[[ 4.84 -3.54  0.89 -2.47  7.08 -0.69  3.98  0.64  0.39  2.20  1.53 -0.09
   2.91]
 [ 0.42  2.79 -0.30 -2.11  0.42  1.65 -0.35  2.39 -2.35  3.45  1.67  1.07
   1.26]
 [-2.47  5.40  0.31  0.22 -1.81 -0.09  3.05  0.89 -1.13  0.30  0.25 -1.58
   0.39]
 [ 2.68  4.54  0.32  0.13  3.13 -0.13 -0.12 -1.95 -1.03 -0.93 -2.52 -0.25
  -4.30]
 [-1.41  8.65  0.48 -0.40  1.88 -1.87 -3.01  1.34 -0.83  2.85  2.19 -0.24
   2.63]
 [-2.53  5.20 -1.59 -4.06 -2.34  2.02 -2.98  0.84  0.12  3.91  0.40 -0.88
  -1.02]]
->
[[-2.53  5.20 -1.59 -4.06 -2.34  2.02 -2.98  0.84  0.12  3.91  0.40 -0.88
  -1.02]
 [ 4.84 -3.54  0.89 -2.47  7.08 -0.69  3.98  0.64  0.39  2.20  1.53 -0.09
   2.91]
 [ 0.42  2.79 -0.30 -2.11  0.42  1.65 -0.35  2.39 -2.35  3.45  1.67  1.07
   1.26]
 [-2.47  5.40  0.31  0.22 -1.81 -0.09  3.05  0.89 -1.13  0.30  0.25 -1.58
   0.39]
 [ 2.68  4.54  0.32  0.13  3.13 -0.13 -0.12 -1.95 -1.03 -0.93 -2.52 -0.25
  -4.30]
 [-1.41  8.65  0.48 -0.40  1.88 -1.87 -3.01  1.34 -0.83  2.85  2.19 -0.24
   2.63]]

[[-4.30 -0.26  0.34  3.37  1.50 -0.01]
 [-0.52  2.28  2.13  3.48  2.11 -1.55]
 [ 7.79  2.70  1.38 -3.83 -0.69 -1.45]
 [-5.71 -0.01  0.78  4.19  2.44 -0.32]
 [-6.02  0.40  1.20  5.20  2.84 -0.63]
 [-3.80  0.94  1.42  3.70  2.46 -0.97]
 [-6.59 -0.48  0.48  5.36  2.14 -0.03]]
->
[[-6.59 -0.48  0.48  5.36  2.14 -0.03]
 [-4.30 -0.26  0.34  3.37  1.50 -0.01]
 [-0.52  2.28  2.13  3.48  2.11 -1.55]
 [ 7.79  2.70  1.38 -3.83 -0.69 -1.45]
 [-5.71 -0.01  0.78  4.19  2.44 -0.32]
 [-6.02  0.40  1.20  5.20  2.84 -0.63]
 [-3.80  0.94  1.42  3.70  2.46 -0.97]]

[[-3.00 -4.45  0.68]
 [-1.48  2.01  5.42]
 [-3.62 -0.91  5.15]
 [ 0.15  2.22  4.40]
 [-6.34 -0.37  8.05]
 [ 2.34  0.91 -4.43]
 [-2.91 -0.55  4.68]
 [-5.96  1.73  2.11]]
->
[[-5.96  1.73  2.11]
 [-3.00 -4.45  0.68]
 [-1.48  2.01  5.42]
 [-3.62 -0.91  5.15]
 [ 0.15  2.22  4.40]
 [-6.34 -0.37  8.05]
 [ 2.34  0.91 -4.43]
 [-2.91 -0.55  4.68]]

[[ 1.35 -2.75  3.61 -5.77]
 [ 0.29  0.25 -0.44  4.94]
 [ 5.97 -3.80 -4.64 -2.83]
 [-0.19 -1.70 -3.03 -5.41]
 [ 8.56 -4.15 -6.12 -4.09]
 [ 0.74 -2.70  2.21 -0.05]
 [ 1.94 -4.42  5.30 -3.52]
 [ 7.69 -3.95 -6.16 -3.23]
 [ 0.42 -3.12  1.22 -4.96]
 [ 2.41 -2.63 -2.52 -0.54]]
->
[[ 2.41 -2.63 -2.52 -0.54]
 [ 1.35 -2.75  3.61 -5.77]
 [ 0.29  0.25 -0.44  4.94]
 [ 5.97 -3.80 -4.64 -2.83]
 [-0.19 -1.70 -3.03 -5.41]
 [ 8.56 -4.15 -6.12 -4.09]
 [ 0.74 -2.70  2.21 -0.05]
 [ 1.94 -4.42  5.30 -3.52]
 [ 7.69 -3.95 -6.16 -3.23]
 [ 0.42 -3.12  1.22 -4.96]]

[[-3.72 -2.25]
 [ 2.86  5.90]
 [ 2.74 -5.01]
 [ 7.64  0.93]
 [ 3.38  2.90]
 [-1.97  4.64]
 [ 5.38  2.67]
 [ 0.42 -2.79]
 [ 6.12 -1.78]
 [ 5.92 -0.32]]
->
[[ 5.92 -0.32]
 [-3.72 -2.25]
 [ 2.86  5.90]
 [ 2.74 -5.01]
 [ 7.64  0.93]
 [ 3.38  2.90]
 [-1.97  4.64]
 [ 5.38  2.67]
 [ 0.42 -2.79]
 [ 6.12 -1.78]]

[[ 2.10  2.60 -1.22 -3.74  1.15  1.14  1.97  0.15]
 [-4.76 -4.78  0.89 -4.51  6.32 -3.23 -1.49 -0.23]
 [-0.71 -0.43  1.05 -3.93  6.78  0.42 -0.60  0.19]
 [ 1.38  1.86  0.00  0.08 -0.87 -0.03  1.00 -1.24]
 [ 0.43  0.91  3.09  0.70  1.77  0.30 -0.25  0.28]
 [ 2.26  2.34 -3.24  0.74 -1.50  1.24  2.34  0.34]
 [ 0.13  0.95  3.88 -4.23  0.19 -1.23 -0.88 -2.47]
 [ 0.71  0.38 -0.14  3.20 -0.45  1.49 -0.18  1.37]]
->
[[ 0.71  0.38 -0.14  3.20 -0.45  1.49 -0.18  1.37]
 [ 2.10  2.60 -1.22 -3.74  1.15  1.14  1.97  0.15]
 [-4.76 -4.78  0.89 -4.51  6.32 -3.23 -1.49 -0.23]
 [-0.71 -0.43  1.05 -3.93  6.78  0.42 -0.60  0.19]
 [ 1.38  1.86  0.00  0.08 -0.87 -0.03  1.00 -1.24]
 [ 0.43  0.91  3.09  0.70  1.77  0.30 -0.25  0.28]
 [ 2.26  2.34 -3.24  0.74 -1.50  1.24  2.34  0.34]
 [ 0.13  0.95  3.88 -4.23  0.19 -1.23 -0.88 -2.47]]

[[ 1.96 -1.20  4.25 -1.11  4.74  1.44]
 [-0.80  2.06  3.00 -7.38 -2.25 -4.82]]
->
[[-0.80  2.06  3.00 -7.38 -2.25 -4.82]
 [ 1.96 -1.20  4.25 -1.11  4.74  1.44]]

[[-2.16 -4.32  3.44 -0.72 -0.67  4.13 -4.01  4.34  2.51 -4.06  0.35]
 [-0.81  1.57 -7.07 -2.27 -4.68 -1.15 -1.08 -3.59 -0.07  1.63  1.35]
 [ 2.35  1.94  2.35 -5.88 -3.37  0.52  4.40  0.31  2.28  1.31 -1.41]
 [ 0.03 -0.71 -0.01 -0.17 -2.52 -0.08 -1.29  3.60 -6.46  1.20  2.92]
 [ 3.34  0.94  1.76 -7.32  1.44  3.38  0.83  4.62 -2.42  2.36 -1.81]]
->
[[ 3.34  0.94  1.76 -7.32  1.44  3.38  0.83  4.62 -2.42  2.36 -1.81]
 [-2.16 -4.32  3.44 -0.72 -0.67  4.13 -4.01  4.34  2.51 -4.06  0.35]
 [-0.81  1.57 -7.07 -2.27 -4.68 -1.15 -1.08 -3.59 -0.07  1.63  1.35]
 [ 2.35  1.94  2.35 -5.88 -3.37  0.52  4.40  0.31  2.28  1.31 -1.41]
 [ 0.03 -0.71 -0.01 -0.17 -2.52 -0.08 -1.29  3.60 -6.46  1.20  2.92]]
---
[[ 5.16  1.00 -0.70 -0.96 -1.47]
 [-8.57  0.83  4.21  2.15 -2.17]]
->
[5.16 0.83]

[[ 0.91  1.37 -1.37]
 [ 0.61  2.32 -4.24]
 [-4.11 -6.29  6.45]
 [ 3.86  2.50 -1.86]]
->
[0.91 2.32 6.45]

[[ 2.96  2.17]
 [ 1.80  0.12]
 [ 1.64 -2.78]
 [ 7.08  0.19]]
->
[2.96 0.12]

[[ 3.11 -0.86  0.22  5.44 -7.97]
 [ 7.73 -7.11 -4.74  5.90  5.16]
 [-1.02  0.91  0.51 -0.01  8.66]]
->
[ 3.11 -7.11  0.51]

[[ 3.07 -1.27]
 [ 0.34  6.83]
 [ 0.38 -2.64]
 [-0.68 -5.70]]
->
[3.07 6.83]

[[-7.19 -4.73]
 [-5.65 -8.56]]
->
[-7.19 -8.56]

[[ 8.36 -1.90]
 [-3.71  6.58]
 [ 4.06 -4.96]]
->
[8.36 6.58]
